x =
[[146 115 124 127 129 123]
 [124 125 136 122 138 116]
 [113 140 125 121 133 130]
 [137 118 139 129 142 126]
 [121 134 118 145 136 139]
 [139 122 127 117 150 135]
 [117 122 133 142 110 118]
 [138 140 124 134 114 114]
 [130 111 115 142 141 132]
 [114 138 132 130 144 112]]
Indices start at 1.
row 1 col 1 -> 146
row 5 col 1 -> 121
row 8 col 5 -> 114
row 4 col 2 -> 118
row 7 col 6 -> 118
row 9 col 1 -> 130
row 1 col 4 -> 127
row 4 col 1 -> 137
row 4 col 4 -> 129
row 5 col 6 -> 139
row 2 col 6 -> 116
row 8 col 2 -> 140
row 10 col 2 -> 138
row 3 col 3 -> 125
row 4 col 6 -> 126
row 3 col 2 -> 140
row 7 col 2 -> 122
row 5 col 3 -> 118
row 5 col 2 -> 134
row 2 col 5 -> 138
row 9 col 5 -> 141

B =
[[141 134 128 138 132 136 120]
 [131 128 133 143 137 131 137]
 [107 130 142 108 120 138 138]
 [138 130 115 132 130 123 124]
 [143 150 117 136 123 133 115]
 [131 128 134 142 138 130 137]
 [108 130 142 108 122 140 140]
 [131 128 133 143 137 130 136]]
Indices start at 1.
(1, 1) = 141
(6, 7) = 137
(5, 7) = 115
(2, 2) = 128
(1, 6) = 136
(2, 6) = 131
(3, 5) = 120
(1, 4) = 138
(3, 2) = 130
(1, 7) = 120
(8, 7) = 136
(3, 1) = 107
(4, 4) = 132
(3, 7) = 138
(4, 6) = 123
(6, 3) = 134
(7, 2) = 130
(2, 4) = 143

grid =
array([[119, 123, 127, 136, 125, 129, 124, 119, 125, 136, 143, 124, 130,
        125],
       [120, 124, 145, 132, 119, 145, 125, 124, 145, 129, 127, 137, 128,
        127],
       [122, 149, 112, 137, 157, 120, 109, 132, 124, 134, 142, 135, 113,
        145],
       [131, 129, 130, 126, 128, 129, 129, 129, 126, 126, 126, 131, 128,
        126],
       [134, 127, 133, 124, 125, 132, 133, 129, 128, 125, 124, 132, 130,
        123],
       [137, 123, 134, 126, 121, 130, 143, 132, 130, 128, 123, 125, 139,
        125],
       [123, 124, 138, 131, 122, 138, 127, 125, 138, 129, 128, 132, 128,
        127],
       [125, 125, 132, 131, 125, 132, 128, 125, 131, 131, 132, 129, 129,
        127]])
Indices start at 1.
row 1 col 1 => 119
row 7 col 2 => 124
row 3 col 2 => 149
row 8 col 4 => 131
row 1 col 4 => 136
row 4 col 6 => 129
row 7 col 13 => 128
row 1 col 9 => 125
row 5 col 4 => 124
row 8 col 12 => 129
row 6 col 14 => 125
row 2 col 12 => 137
row 4 col 9 => 126
row 1 col 13 => 130
row 3 col 5 => 157
row 6 col 5 => 121
row 7 col 5 => 122
row 2 col 4 => 132
row 7 col 11 => 128
row 2 col 9 => 145
row 8 col 13 => 129
row 4 col 8 => 129
row 3 col 4 => 137
row 5 col 14 => 123
row 4 col 12 => 131
row 8 col 6 => 132
row 7 col 3 => 138
row 4 col 4 => 126
row 2 col 13 => 128

M =
[[154 126 121 126 147 123 132 129]
 [111 135 151 118 140 113 128 135]
 [148 126 121 132 147 127 133 128]
 [128 128 128 128 128 128 128 128]
 [123 127 124 137 123 136 146 107]
 [114 119 109 117 111 126 126 148]
 [124 143 131 142 139 132 110 128]
 [119 132 140 117 129 119 132 135]
 [119 130 122 146 129 133 140 109]
 [127 125 125 127 125 128 127 130]
 [129 127 124 124 121 126 127 133]
 [138 127 127 120 125 127 124 135]]
Rows and columns are counted from 1.
(1, 1) -> 154
(10, 2) -> 125
(8, 4) -> 117
(12, 7) -> 124
(9, 8) -> 109
(4, 3) -> 128
(10, 5) -> 125
(6, 3) -> 109
(3, 6) -> 127
(1, 3) -> 121
(9, 1) -> 119
(10, 4) -> 127
(9, 6) -> 133
(8, 8) -> 135
(9, 2) -> 130
(6, 8) -> 148
(7, 3) -> 131
(7, 4) -> 142
(12, 5) -> 125
(11, 2) -> 127
(2, 4) -> 118
(10, 3) -> 125
(11, 8) -> 133
(12, 1) -> 138
(7, 2) -> 143
(12, 8) -> 135
(3, 7) -> 133
(4, 6) -> 128
(5, 5) -> 123
(5, 4) -> 137
(8, 6) -> 119
(5, 2) -> 127
(2, 2) -> 135
(7, 7) -> 110

m =
[[127 139 144 125 130 134 134 120 145 113 129 130 123 126 127 116]
 [134 131 105 129 120 114 132 134 144 154 125 129 133 132 132 131]
 [122 120 126 129 127 114 124 127 128 111 127 124 129 129 123 131]]
Indices start at 1.
row 1 col 1 = 127
row 3 col 1 = 122
row 1 col 15 = 127
row 1 col 11 = 129
row 3 col 15 = 123
row 3 col 3 = 126
row 1 col 7 = 134
row 2 col 8 = 134
row 3 col 14 = 129
row 3 col 7 = 124
row 3 col 8 = 127
row 2 col 4 = 129
row 3 col 5 = 127
row 3 col 4 = 129

W =
[[126 126 144 123 128 127 113 131 135 128 126 124 129 133 131 135]
 [131 130 118 129 128 139 105 133 118 140 126 123 123 123 129 130]
 [127 146 135 146 128 126 116 127 133 127 126 125 127 131 129 127]
 [134 118 118 123 128 129 142 133 122 135 131 131 124 125 127 122]
 [121 129 134 133 128 149 127 112 133 144 129 128 122 130 124 114]
 [122 137 132 131 128 115 138 121 134 110 129 131 136 132 129 135]]
Rows and columns are counted from 1.
(1, 1): 126
(4, 12): 131
(6, 5): 128
(4, 7): 142
(2, 3): 118
(4, 4): 123
(1, 11): 126
(5, 4): 133
(2, 12): 123
(4, 9): 122
(4, 6): 129
(3, 4): 146
(5, 10): 144
(4, 1): 134
(6, 14): 132
(3, 12): 125
(2, 9): 118
(5, 14): 130
(5, 13): 122
(5, 16): 114
(2, 14): 123
(4, 2): 118
(1, 3): 144
(3, 15): 129
(1, 5): 128
(5, 8): 112
(1, 13): 129
(1, 15): 131
(6, 3): 132

data =
[[112 125 115 154 103]
 [108 117 132 130 112]
 [140  98 105 122 107]
 [107 122 128 102 112]]
Indices start at 1.
(1, 1) -> 112
(1, 4) -> 154
(2, 4) -> 130
(1, 3) -> 115
(4, 2) -> 122
(4, 5) -> 112
(4, 3) -> 128
(3, 4) -> 122

A =
[[132 108 123 130 124 130 130]
 [124 146 121 128 126 126 137]
 [125 142 120 129 127 126 137]
 [128 127 123 128 125 127 131]
 [131 111 124 129 125 131 129]
 [133 101 123 130 126 129 134]]
Indices start at 1.
(1, 1) = 132
(5, 6) = 131
(1, 2) = 108
(1, 3) = 123
(6, 1) = 133
(3, 4) = 129
(5, 3) = 124
(4, 5) = 125
(1, 6) = 130
(5, 7) = 129
(3, 6) = 126
(5, 1) = 131
(6, 5) = 126
(2, 3) = 121

a =
[[121 123 112 122 123 131 143 130 120]
 [125 117 119 124 138 130 136 124 113]
 [150 134 113 134 132 116 102 109  98]
 [107 120 124 132 135 139 143 125 120]
 [121 115 122 131 138 136 123 129 132]
 [143 120 100 124 132 130 118 123 115]
 [136 126 132 126 116 130 114 112 106]
 [121 137 118 136 136 132 134 117 130]
 [146 125 133 126 117 127 115 110  99]
 [134 133 100 135 126 138 124 118 123]
 [123 131 110 115 117 144 138 128 130]
 [126 127 109 129 139 132 125 117 114]]
Indices start at 1.
(1, 1) => 121
(5, 3) => 122
(12, 4) => 129
(2, 8) => 124
(4, 3) => 124
(3, 1) => 150
(12, 2) => 127
(6, 3) => 100
(2, 9) => 113
(11, 5) => 117
(2, 6) => 130
(5, 4) => 131
(12, 6) => 132
(10, 1) => 134
(4, 7) => 143
(10, 3) => 100
(5, 5) => 138
(2, 3) => 119
(7, 7) => 114
(12, 5) => 139
(9, 2) => 125
(8, 3) => 118
(8, 6) => 132
(11, 6) => 144
(6, 7) => 118
(5, 7) => 123
(7, 3) => 132
(10, 4) => 135
(4, 1) => 107
(3, 4) => 134
(1, 3) => 112
(1, 8) => 130
(12, 1) => 126
(9, 8) => 110

arr =
[[128 120 131 120]
 [124 132 120 124]
 [106 122 139 136]
 [129 124 136 117]
 [145 140 116  98]
 [129 123 112 128]
 [137 126 134 123]
 [124 122 128 130]
 [146 128 123 120]
 [139 147 115 109]
 [136 140 117 112]
 [130 131 118 134]
 [129 129 138 124]
 [148 149 104  99]
 [139 131 126 109]]
Indices start at 1.
(1, 1): 128
(1, 2): 120
(4, 2): 124
(6, 3): 112
(6, 2): 123
(7, 2): 126
(15, 1): 139
(8, 1): 124
(9, 2): 128
(7, 1): 137
(6, 1): 129
(3, 3): 139
(8, 2): 122
(4, 3): 136
(12, 3): 118
(4, 1): 129
(14, 4): 99
(3, 1): 106
(8, 4): 130
(14, 2): 149
(11, 4): 112
(9, 3): 123

X =
[[132 124 134 145 140 137 126]
 [133 132 135 122 131 127 114]
 [122 132 121 132 135 126 150]
 [132 126 141 125 122 127 109]
 [136 128 145 136 131 135 111]
 [116 133 117 107 111 125 132]
 [125 133 128 120 133 124 108]
 [125 127 133 120 123 114 138]]
Indices start at 1.
row 1 col 1 -> 132
row 2 col 7 -> 114
row 1 col 3 -> 134
row 2 col 1 -> 133
row 7 col 2 -> 133
row 6 col 5 -> 111
row 8 col 6 -> 114
row 3 col 3 -> 121
row 2 col 2 -> 132
row 5 col 4 -> 136
row 6 col 3 -> 117
row 5 col 5 -> 131
row 1 col 5 -> 140
row 8 col 2 -> 127
row 7 col 7 -> 108
row 7 col 3 -> 128
row 4 col 5 -> 122
row 2 col 3 -> 135
row 2 col 4 -> 122
